Named turns come first, each shown by rows before and after it. Which turns, in which order, take the first row of each pair that follows to the second? Write the first one first, as in the answered first pair.
turn bedep:
-8	0	-5	15	4	12	7	-5	-5	7	13	6	-9	1	-18	-12	-6	-10	4	-7	24	-10	-5 |-> 10	8	-17	7	-2	19	2	-1	14	-4	-1	1	1	1	-19	-10	-9	-19	21	-7	5	-8	1
-5	-1	-3	-8	10	5	1	5	14	24	7	-7	-3	-5	5	-24	4	10	4	-9	13	12	4 |-> 14	5	-4	-8	-12	-2	-10	1	14	-7	-12	-13	11	-5	-6	7	-6	-6	12	6	-21	8	12
0	-20	-1	1	22	-8	-1	1	-7	1	5	2	0	-5	0	0	0	19	-2	9	-7	-3	-6 |-> 9	-14	-9	-5	24	-5	0	3	6	3	0	-5	2	-6	4	-9	4	18	8	2	-6	0	-1
-13	4	-13	-10	6	-15	10	12	4	15	-2	-17	10	-3	-10	-14	3	17	16	1	-11	-2	14 |-> -13	2	-4	-8	-4	-21	5	6	-9	2	-4	-16	13	-3	-15	5	-4	9	12	10	-24	-5	12
turn noka:
6	1	-3	-2	-1	7	2	-4	0	-6	3	1	0	-1	-6	9	-1	-4	-5	-8	1	-1	-1 |-> 6	2	-6	-2	-1	4	3	0	1	-8	-5	-3	1	-3	-5	6	2	-2	0	-6	-1	0	3
25	18	-17	0	-1	27	-5	-1	31	2	-15	6	-1	1	-1	-5	1	-5	7	-16	7	17	8 |-> 1	2	4	-2	-17	-5	-13	-11	-4	-22	-13	-7	7	-1	-13	30	-11	-3	4	19	-28	3	-3
16	1	-22	-20	-8	12	2	4	11	7	-6	-6	13	-4	3	-18	12	9	15	-8	-5	4	16 |-> -4	-15	1	-9	-20	-8	-3	-7	-33	-7	5	0	7	0	-8	14	4	6	-7	16	-17	-9	2
turn lig:
19	14	-2	17	-5	16	0	-2	-6	-4	-3	8	-2	9	-1	3	7	-10	-10	-3	5	-7	-1 |-> -4	2	-1	9	8	5	7	3	-5	17	7	2	-8	1	6	-16	10	6	-5	-1	18	0	1
-18	7	10	5	9	-10	-11	2	9	12	6	-7	-17	2	2	-13	0	7	0	-3	-2	7	9 |-> 4	15	6	3	-3	-2	-13	3	17	-3	-6	-9	-7	3	-3	2	-2	-6	6	-1	-21	4	15
-9	2	17	13	-5	5	-5	5	-19	14	5	0	-7	4	-14	10	0	11	-19	9	7	-7	-12 |-> -11	1	0	-9	2	-4	-3	18	9	20	-6	-20	3	-3	-10	-10	-1	24	14	10	-3	3	1
turn nezun:
-12	2	4	20	-10	-9	2	-12	8	4	15	-5	-1	12	19	2	-5	14	4	2	-3	5	4 |-> -5	10	2	22	-7	2	4	-11	15	8	12	0	-1	14	20	-1	-2	8	4	-4	5	6	6
-10	9	-23	-17	16	-3	-7	-7	43	-5	-5	19	3	-4	5	-19	-1	16	14	15	3	-12	22 |-> 10	21	-19	-8	2	10	-16	-15	29	-26	-11	32	6	1	-2	10	-6	-8	0	16	-8	-19	20
15	9	-10	-26	7	9	-28	8	41	-35	-9	-14	10	11	-2	-1	9	-9	8	4	-12	4	9 |-> 4	0	1	-25	1	-4	-31	6	25	-43	-5	-18	11	10	-9	15	3	-7	6	19	-24	-3	8
Pairs:
Each pair is 2 to 3 turns apart.
-8	1	-22	-8	20	9	7	4	17	9	6	2	-20	-3	0	-26	11	3	-2	-13	9	-3	6 |-> -17	-4	-12	-3	21	4	8	0	-1	11	13	7	-27	-2	-1	-19	9	3	-11	-9	14	-7	-2
nezun lig
-26	-17	14	-6	0	-24	-4	-2	-28	-4	9	-18	2	-4	-9	9	-8	9	-3	25	-12	-6	-10 |-> -13	-10	-9	-22	5	-19	-4	11	8	0	-7	-28	14	-11	1	-13	-6	11	27	14	-14	5	5
noka noka
5	-9	-2	6	-15	-10	3	-17	-11	-16	-14	15	3	-11	-2	16	-17	-18	-6	9	-3	-16	6 |-> 11	-5	-11	-1	-14	-10	5	-13	8	-16	-23	6	10	-15	2	5	-16	-14	11	5	-5	-12	13
noka noka
-15	-24	11	-24	5	-34	11	18	45	11	8	-1	-7	-25	7	-30	-5	18	10	-8	37	-4	11 |-> -1	-17	38	4	-17	-24	1	-3	-8	-22	14	30	-12	-9	-7	32	-14	-16	-39	5	27	-24	-6
lig bedep
11	19	-21	-14	11	-3	-11	5	20	5	-9	-9	6	-9	-2	-14	14	-3	31	-11	-3	10	4 |-> -18	4	8	8	16	-7	-7	-7	-24	17	19	9	-15	-2	-3	-2	16	-1	-10	-4	23	-2	-16
nezun lig nezun
-7	0	-4	19	-10	-33	-2	-27	-22	-23	-2	-17	-4	15	-32	34	-1	-7	-1	3	-7	-20	-12 |-> -30	-14	1	16	1	-44	3	-22	-22	-7	9	-19	-12	10	-28	17	1	8	2	5	6	-19	-14
noka noka bedep
12	19	-5	13	-13	-2	-28	-6	-2	-18	-14	-10	-1	-3	-14	18	-5	1	-8	31	-32	-2	16 |-> 31	29	-23	15	0	25	-22	-2	23	1	-15	3	-8	4	-4	-7	6	-1	-10	1	-1	5	21
lig noka lig
-14	-7	-1	-13	0	-17	-1	6	11	-1	-7	-17	9	-7	-2	-7	-5	16	30	20	-22	4	2 |-> -12	-6	20	15	-1	0	1	-8	-29	0	12	20	-10	7	-3	15	1	-1	-22	9	6	-7	-16
nezun nezun bedep
0	-9	3	-6	-4	-10	-4	-1	4	-15	-13	-16	12	1	-7	6	-4	3	15	9	-18	6	3 |-> -14	-12	17	5	0	-8	-4	-8	-22	-5	4	-3	-3	7	-7	10	-2	4	-11	7	2	0	-8
nezun noka
-5	-7	-19	-30	-10	-22	18	-6	12	6	-5	-33	20	-5	11	-26	-8	19	30	7	-9	-9	-3 |-> 5	-1	-22	-18	1	8	22	-6	15	27	7	-9	5	4	19	-43	4	16	5	-18	28	-7	-11
noka noka
25	10	32	9	-8	-1	-9	-3	-16	-19	-12	-11	4	3	-8	37	14	-1	-14	15	-1	-11	-10 |-> 34	12	18	-3	-7	-3	-9	5	11	-22	-25	-27	17	-2	-5	25	13	6	9	16	-12	-5	0
noka noka
16	7	-6	-2	6	28	2	-2	15	6	1	9	-10	10	5	-2	4	-1	4	-15	5	6	2 |-> 3	-2	9	7	-7	10	-1	-13	-16	-8	5	11	-11	9	-3	23	-5	-7	-9	5	-7	-4	-8
lig nezun
-31	-31	9	3	23	-15	12	-4	-30	30	31	3	-18	-1	3	-5	9	30	-10	9	23	5	-15 |-> -35	-31	4	-2	24	-18	10	1	-21	31	28	-2	-14	-3	5	-13	9	35	1	10	21	11	-11
lig lig lig
-13	-5	-5	-4	10	-1	8	7	11	14	9	-5	-7	-2	5	-23	-1	16	1	-2	20	9	-2 |-> -14	-10	-1	-13	4	-14	4	9	8	0	0	-20	3	-7	1	-10	-8	17	14	14	-6	9	1
noka bedep
45	18	-5	13	0	28	-6	-10	-2	-3	0	23	0	9	-1	10	-1	-19	-21	-13	9	-6	2 |-> 38	11	-21	-10	9	14	-1	3	35	10	-12	-1	6	-5	6	-19	2	1	18	-12	3	9	17
lig lig
25	26	1	10	17	38	4	-1	13	16	-8	14	-5	1	-4	-6	9	-18	-17	-44	34	-8	2 |-> -25	-13	32	-3	-3	-27	-6	-8	-30	-18	-8	-24	9	-8	-24	38	-14	2	-1	18	-28	-11	-3
bedep nezun
43	15	-28	-4	4	19	-9	11	36	-10	-18	2	3	5	3	-2	4	-17	17	-18	-7	10	13 |-> 16	2	-28	-12	18	4	1	18	40	13	-9	-9	0	0	9	-26	11	5	28	-16	3	16	14
bedep bedep lig
0	1	7	6	8	9	3	15	16	15	-20	-6	3	-17	18	-14	-6	9	26	19	-25	5	7 |-> 5	7	5	14	17	27	11	11	15	29	-12	13	-6	-13	21	-22	1	5	6	3	3	4	0
noka noka
